(in the rows, 128 means zero)
Each named turn below is shown by a few rows before and after it. Which turns, in which order, take the first row of each later pair to the second? The first pair is answered.
j_23:
[131 125 134 144 113 106 122 118 109 123 116 127 134]  ->  [131 127 131 141 113 104 121 123 112 119 116 128 137]
[ 78 158 157 156 138 191 139 163 176 173 154 130 130]  ->  [ 77 161 150 156 138 194 153 161 174 173 154 128 128]
[125 154 140 131 122 179 147 108 121 143 129 109  89]  ->  [130 143 143 126  97 172 132 116 131 143 135 109  85]
[116 220 166 129 136 160 166 128 127 132 149 126 123]  ->  [118 221 163 115 103 160 163 133 138 134 146 119 112]
j_206:
[116 174 168 118 110 121  87 147 111 130 137 130 124]  ->  [131 105 129  91  82 106  94 147 129 125 118 115 107]
[100 142 142 183 150 147 128 110 114 102 124 120  85]  ->  [109 109 120 157 103 138 156 110 139 107 105 106  75]
[144 147 152 118 132 101  72 131 113 123 135 134 128]  ->  [141 155 159  95  82 112 108 136 130 131 122 114 114]
[113 144 149 143 105 157 137 156 154 165 153 136 141]  ->  [135  69 106 134 118 129 116 148 148 152 145 137 137]
j_495:
[157 102 116  82  78  97  35 175 131 149 133 134 141]  ->  [156  68  91  82  64 100  79 166 154 150 119 130 131]
[108 168 154 128 179 102 107 105  65  81 100 116 119]  ->  [127 133 137 144 197  95  67 120  76  95 127 132 135]
[160  60  80 101  90 116 153 135 166 153 111 122  99]  ->  [129 118 107  89  76 128 184 120 150 133  83  98  82]
Pairs:
Between the rows of a pair lie 2 to 3 turns.
[119 169 163 125  94 136 131 133 131 116 115 125 123]  ->  [137 122 147 117  82 131  99 147 153 139 138 143 127] | j_495, j_495, j_206
[124 133 133 113  62 143 204 147 165 128 116 120 131]  ->  [101 181 150 174 168 159 176 134 120 116 138 140 153] | j_206, j_495, j_206
[150  70  93 114 101 114 124 122 157 125 141 134 122]  ->  [117 146 132 102  79 122 157 112 126  97 103 104  99] | j_495, j_495
[108 178 153 106 137 119 150  98  87  88  91  95 103]  ->  [127 139 144  76  70 108 144 118 116 107  90  87  97] | j_495, j_206
[140 106 118 103 105 144 169 135 183 138 116 141 152]  ->  [150  83 102 118 180 111 113 119 129 103 109 145 157] | j_495, j_206
[128  60 123 104 103  78  98 113 131 122  93 103  70]  ->  [102 146 180 120  60 142 142 141 175 165 131 108  90] | j_206, j_495, j_206
[127 148 132 158 179 148 146 105  83 114 130 126 149]  ->  [118 183 167 133 135 137 118 121  79 114 130 122 145] | j_206, j_495, j_495
[115 131 162 110 129 110 155 135  79  77  94 100 145]  ->  [142  62 129 123 150 104 109 150 101  95 131 134 169] | j_495, j_495, j_495
[115 169 162 116 109 188 162 148 141 146 123 119 102]  ->  [126 113 122  86 124 145 163 122 114 103  80  99  79] | j_206, j_495, j_495
[135 115 117 118 156 116 114 103 106 114 109 126 129]  ->  [140 112 123  96  97 127 130 115 133 134 106 117 116] | j_206, j_495, j_206
[118 172 149 143 181 127  79 115  86 106 144 152 153]  ->  [149  81 104  85 124  89  74 118 100 100 105 126 127] | j_206, j_495, j_206
[121 153 142 109  77 137 172 132 144 127  94 111 110]  ->  [113 187 164 132 137 128  97 140  92 114 124 130 131] | j_495, j_206, j_206
[137 145 133 110  61 132 122 130 166 141 122 140 106]  ->  [151 104 104 121 127 102  58 126 131 126 132 152 110] | j_495, j_206
[132  87  88 126  93 130 154 133 179 161 140 127 126]  ->  [120 141 121 133  88 149 170 138 178 165 144 127 126] | j_206, j_206
[119 107 123 130  62 133 175 131 176 126 118 107 127]  ->  [111 175 176 146 105 120  74 157 130 125 149 134 140] | j_495, j_495, j_495
[136 125 124 143 173 124  96 122 108 122 148 139 132]  ->  [126 155 138 150 157 150 158 117 122 130 145 132 137] | j_495, j_495, j_206
[ 92 184 164 151 109 122 118 124 109 143 150 125 137]  ->  [106 141 138 114  69  89 122 112 100 125 107 109 108] | j_206, j_495, j_495
[142 100 110  70 107 113 140 139 142 114  95  97 121]  ->  [120 182 156  99 110 162 158 156 157 142 127 116 145] | j_206, j_495, j_206
[117 131 128 167 202 135 126 132 125 132 146 150 155]  ->  [132  77  89 149 169 130 160 127 158 136 133 135 141] | j_495, j_206, j_206
[117 131 129 170 156 147 161 132 173 137 147 132 152]  ->  [126  92 105 165 184 117 151 114 147 114 127 125 137] | j_206, j_495, j_206
[118 207 167 160 157 145 143 139 125 136 156 136 136]  ->  [145 123 124 141 102 153 170 155 192 167 171 139 139] | j_495, j_495, j_206
[145  99 125  93  98 108  88 130 123 135 122 136 114]  ->  [130 147 151 116  89 144 109 147 148 152 147 143 130] | j_206, j_495, j_206
[144 102 116  91  96  89  72 133 127 148 142 145 115]  ->  [134 108 102  78  63  97 134 110 141 139 111 117 100] | j_495, j_495
[163  73 122 121 114 124  68 188 154 156 171 157 148]  ->  [161  80 125 106  77 135  92 189 170 162 158 147 135] | j_206, j_206
[152  90 107 102  79 105 119 140 121 132 108 108 123]  ->  [129 166 150 109  69 123 121 150 119 140 111 114 127] | j_206, j_206, j_495
[115 140 143  66  98  69  97 151 108 131 116 149  80]  ->  [102 161 155  68  82  85 117 145 119 137 119 143  84] | j_206, j_23, j_206
[133 145 154 134 113 156 146 168 144 157 128 149 162]  ->  [139 108 138 144 138 149 132 164 146 152 139 162 166] | j_206, j_206, j_495
[181  65 106 163  99 111  67 146 127 146 146 140 137]  ->  [147 158 154 206 158 146  83 127  94 137 164 147 147] | j_495, j_206
[103 174 185 145 110 152 111 163 148 139 169 146 179]  ->  [117 116 152 103  44 139 152 160 180 140 148 124 155] | j_206, j_206, j_206
[159  65  89 147 143 119 118 133 180 176 155 144 130]  ->  [126 148 135 137 107 151 202 117 194 170 132 110 119] | j_495, j_206, j_206
[ 88 149 134 104 114 126 177  95  84 105  86  92  91]  ->  [102 146 145  79 103  96 102 115  64  99  95 104  87] | j_495, j_206, j_495
[129 109  83 129 174 122 133  98 132 113 153 131 163]  ->  [120 153 124 101  90 150 163 122 165 139 150 116 162] | j_206, j_23, j_23
[127 132 123 157 134 151 163 117 159 150 146 137 152]  ->  [113 160 129 136 129 141 180 106 133 126 120 113 140] | j_206, j_495, j_495
[137  90 136  99  79 119 155 143 137 125 115 121 119]  ->  [125 148 167 112  81 136 165 143 131 130 128 123 127] | j_206, j_206
[158  50  84 114 123 122 154 126 181 149 140 150 140]  ->  [131 114 120 143 116 163 193 133 194 173 154 151 153] | j_206, j_495, j_206
[129 155 116 180 150 157 147  92 138 140 134 107 128]  ->  [121 185 136 161 131 141 134  87 108 119 118  96 114] | j_206, j_495, j_495
[150  69 115 114 118 125 122 141 147 136 122 132 128]  ->  [127 127 139 145 185 131 107 128  98 116 129 137 139] | j_495, j_206
[185  89 139 123 125  81  62 150 133 127 130 137 124]  ->  [150 185 184 168 153 121  91 150 128 134 150 142 141] | j_495, j_206
[151 107 115 139 140 162 218  98 167 154 119 113 140]  ->  [130 201 179 153 182 153 115 120  97 141 146 134 150] | j_495, j_495, j_495
[142 143 122 112 107 162 161 151 175 161 100 128 108]  ->  [126 177 134 136 150 168 169 137 156 153  97 133 111] | j_206, j_23, j_206
[106 206 170 116  99 165 118 159 115 126 138 131 126]  ->  [130 132 121  73  73 118 127 141  98  89  86  99  91] | j_206, j_495, j_495
[ 96 148 158 155 134 148 116 108 105 135 149 134 114]  ->  [115  98 138 133  90 143 122 123 147 156 154 134 111] | j_495, j_206, j_23
